In the data rows, 128 means zero.
Here are some points:
[ 50 148 129 113 192 135 133 125 105 148 111 196 153 171  73 179 214 113
 146 123 199  44 196  85]
[186 155 144 171 182 110 125 125 118 161  81 131  79 113 196  73 138  89
 195 166 104  77  75 117]
[140 192  95 160 189 123 116 112  64  97 105  66 144 169 118 124 123 148
 177 153 139 126 165 201]
[160 120 119 177 125  78 162 145 130 163 115 117 126 230 134 162 118 128
 186 209 148 135  98 174]
[146 217  96 171 214 123 120  94  84 126 110  78 113 214 140 134 143 193
 184 170 148 159 146 235]
[143 184 162 104 158 136 170 121  99 183 129 118 107 113 143 142  81 106
 133 139 127 110 113  66]
[110  51 115 148  30 209  81 181 156 167  74 116 173 158 186 136 184 117
 152 124 161 167 133 184]
[166  65 107 157  93 174  75 170 162 125 179 139 163  90 169  76 154  84
  91 124 103 157 108 132]
[132 109 176 102 148 131 114 133 143 114 153 150 137 107  94 148 139  89
 137 156 102 103 126 120]
[107 191 133  29 180 147 147  82  81 142 161 101  62 110  97 159  53 159
  54  65 174 129 180  43]
[ 38 130 123 116 144  96 106 108  41 140  71 179  96 144  12 234 205 116
 106 135 175  46 222 107]
[115 158  95 146 205 125  79 135  82 162 149 135 121 129 103 100 117 166
 215 120 141 119 146 196]
[ 64 128  65 110  83  79 208 117 167 113 105 138 131 148 160 117 188  83
  90 111 145 141  82   0]
[188 135 116 162 104 106 169 126 156 130  98  93 127 199  56 178 122 141
 186 222 103 145  96 162]
[113 124 116 152 183  97  95 126 156  88 143 117 143 151 105 113 128 148
 136 132 128 127 105 121]
[ 44 194 187 106 244 107 168 100 138  69 167 136 103  52 127 138 138  97
  87  79 145  69  99 159]
[ 58 159 183 139 167 116  74 116 142 115  64 144  96  92 106 148 152 128
 100 133  63  47 127 187]
[171 129 161 176  65  90 140 155 103  64 115  88 202 155 106 186 130 122
 181 174 155 168 136 227]
[ 60 160  75  22  52 171  40  50  74  70 189 117 152 100  35 158  59 175
  38 115 108 148 236 117]
[ 54 143 137 128 179  75 195 144  71 163 108 141  94 139  40 200 160 111
  96 143 213  59 139  75]
[192 124 111 127 156 141 109 115 142 208 185 101  95 131 143  92  89 134
 164 151  83 163 113 127]
Here are 28 more points, each followed by its number:
[166  82 165 161  59 115  63 144 119  47 160 143 120  59 127  79 129 156
 180 116  93 148 102 138] 0
[180  85 165 160  72 103  98 153 115 118  60 153 141  70 109  87 144 156
 120 167  92 163  81  84] 1
[162 168 151 111 123 142  99 167 135  98 217 122 184  88 155 102  88 128
 197 104 124 208  71 125] 2
[136  50  90 125 125 131 167 132 106 140   0 167 141 137 155 156 161 150
 119 145 216 152  99 104] 3
[110 143 150 112 132 126 113  90 124 157  29 183 106 110  73 148 151 118
  95 145  71  27 138 163] 4
[144 180 125 113 208 183 129  70 146 212 189  82  80 123 140 130  49 136
 109 153 101 150 166 116] 5
[169 166 185 128 141  76  56 148 195  97 169 143 126 120 176  62 161  70
 157 122  11  83  55  98] 6
[139 114 133 160 125 120 149 111 119 127 137 168 151 132 154 140 172 153
 131 155 138 127 113 125] 7
[134 130 122 125 168 111 106 169 132 119 162 174 128 119 141  91 135 140
 162 100 142 151  66 131] 8
[124 123 128 140 117 117  73 145 179 148 155 124 132  88 215  28 143 115
 160  94  92 124  89 114] 9
[ 55 167 173 104 186 108 255 147  67 137 145 125  78 103  84 197 188  81
 123 103 190  51 165  92] 10
[ 88  65 105 142 134  93 136 127 132 144 127 133 103 144 139 133 137 155
 173 146  95 105 123  91] 11
[ 80 190  83 119 167  71 173  68 174 148 156  90 133 193 161 103 138 104
  78 122 145 118 151   0] 12
[111 135 135 148 141 186  41 192 127 180 117 172 126 109 242  97 115 167
 174 109 159 147 113 196] 13
[ 89 122 105 191 137  80 154 133 117 115 126 118 103 166 125 140 151 137
 130 126 135  87 123  85] 14
[152  75  77 147 108 121 158 144  96 160  80  81 180 207 116 153 151 108
 159 161 152 111 116 119] 15
[219 116 170 198  78  80 109 125 164 107  98 145 138 126 135 131 136 128
 143 189 105 173 120 142] 16
[214  93 174 191  48  88 105 180 122  84  90 174 115 105 136 112 121 100
 159 146  67 156  91 150] 17
[131  93 100 164  79 197  68 191 136 206 136 132 145 113 208  81 110 140
 158 130 163 156 142 166] 18
[132 172 145  67 163 113 187  50 101 156 114 106 101 107 144 151  95 115
 112  94 167 101 146  74] 19
[ 65 184 188  89 189 123  94 111 163 105 115 172  90  96 136  76 124  82
  58  88 111  64  86 185] 20
[156  81  92 119  99 157 116 169 155 138  75  97 170 126 186  62 110 167
 122  72 132 125 135 136] 21
[ 98 128 107 127  54  75 221 119 160 131  87 165 129 157 129 127 154 144
  97 139 145 142  75   9] 22
[ 82 142 149 161 152  88 124  99 113 142  26 181  95 119  80 227 165  97
 101 167 113  51 172 132] 23
[ 60 166  39   0  90 173  58  35  64  73 142 136 154 157  39 149  18 226
  16  67 180 149 169 120] 24
[ 72 141 133 138 188 103 163 106  84 174  99 121  70 140  66 198 148 100
 133 146 145  66 142  94] 25
[ 92 176 105 157 163 113 151 144  96 141 120 123 116 191 124 130 153 119
 143 142 164 130 115 154] 26
[132 167 182 101 191 174 148  71 101 211 163 108  44  98 171 104  96  84
 162 152 133 106 134  96] 27
Which two of these numbered points are nearest to each point below, looking only along the 4 directions in which the first points spread most? Their numbers follow each, nearest first.
[ 88 160  51  30 108 214  49  41  94 107 195 133 102 106  43 187  67 202
  16 118 140 123 213 105] > 24 19
[ 66 224 190  91 246 140 123  98 124 102 129 138  85  72 135 128 106 135
 108  87 117  69  69 188] > 27 19
[174  66 189 166  97  86 133 157 130  75 157 141 163  97 115 142 143 150
 174 131  84 178 119 160] > 16 17
[181 183 176 124 109 119  69 173 216  81 223 119  94  98 183  75 121  46
 121 168  52 147  66 121] > 9 6
[121 125  99  34  20 199  12  62  95  64 159 123 110 101  26 158 114 169
  34  78  75  98 255 114] > 24 0
[155  39 117 162  61 131  83 195 217 124 167 110 203 145 150  39 137  99
 119 110  97 123  63 153] > 18 17
[203 100 133 150  73  90 121 172 139 125  84 141 172 141 163  98 126 115
 130 155 107 160 118 170] > 17 16
[ 82 141 115 110  28 170  40  60 123  87 176 129  95  75  37 152 154 124
  80  70  56 103 255 125] > 24 4
[ 44 146  72   0 153 142 135  77  46 121 123 132  90 128  35 148  24 239
   0  67 189 156 150 116] > 24 19
[126 164 121 157 205 122 189 125  91 111 105  73 115 150 144 145 125 154
 178 160 151 113 153 162] > 26 14
[149 118 117 140 155 136 118 137 187 135 131 119 106 115 225  54 133 126
 154  90 100 119 100 144] > 6 9
[166  70 104 140  69  94 172 170  83  90  83 118 172 148 116 157 182 157
 122 117 168 144 126 188] > 15 3
[171 143 102 183 150 169 117 137 152 209 126 107 123 125 138 107 102 149
 163 155  88 169 103 142] > 13 2
[143  95 110 109 110 162  86 166 169 133 159 161 164 124 174  74 124 112
 129 121 148 158  97 145] > 21 0
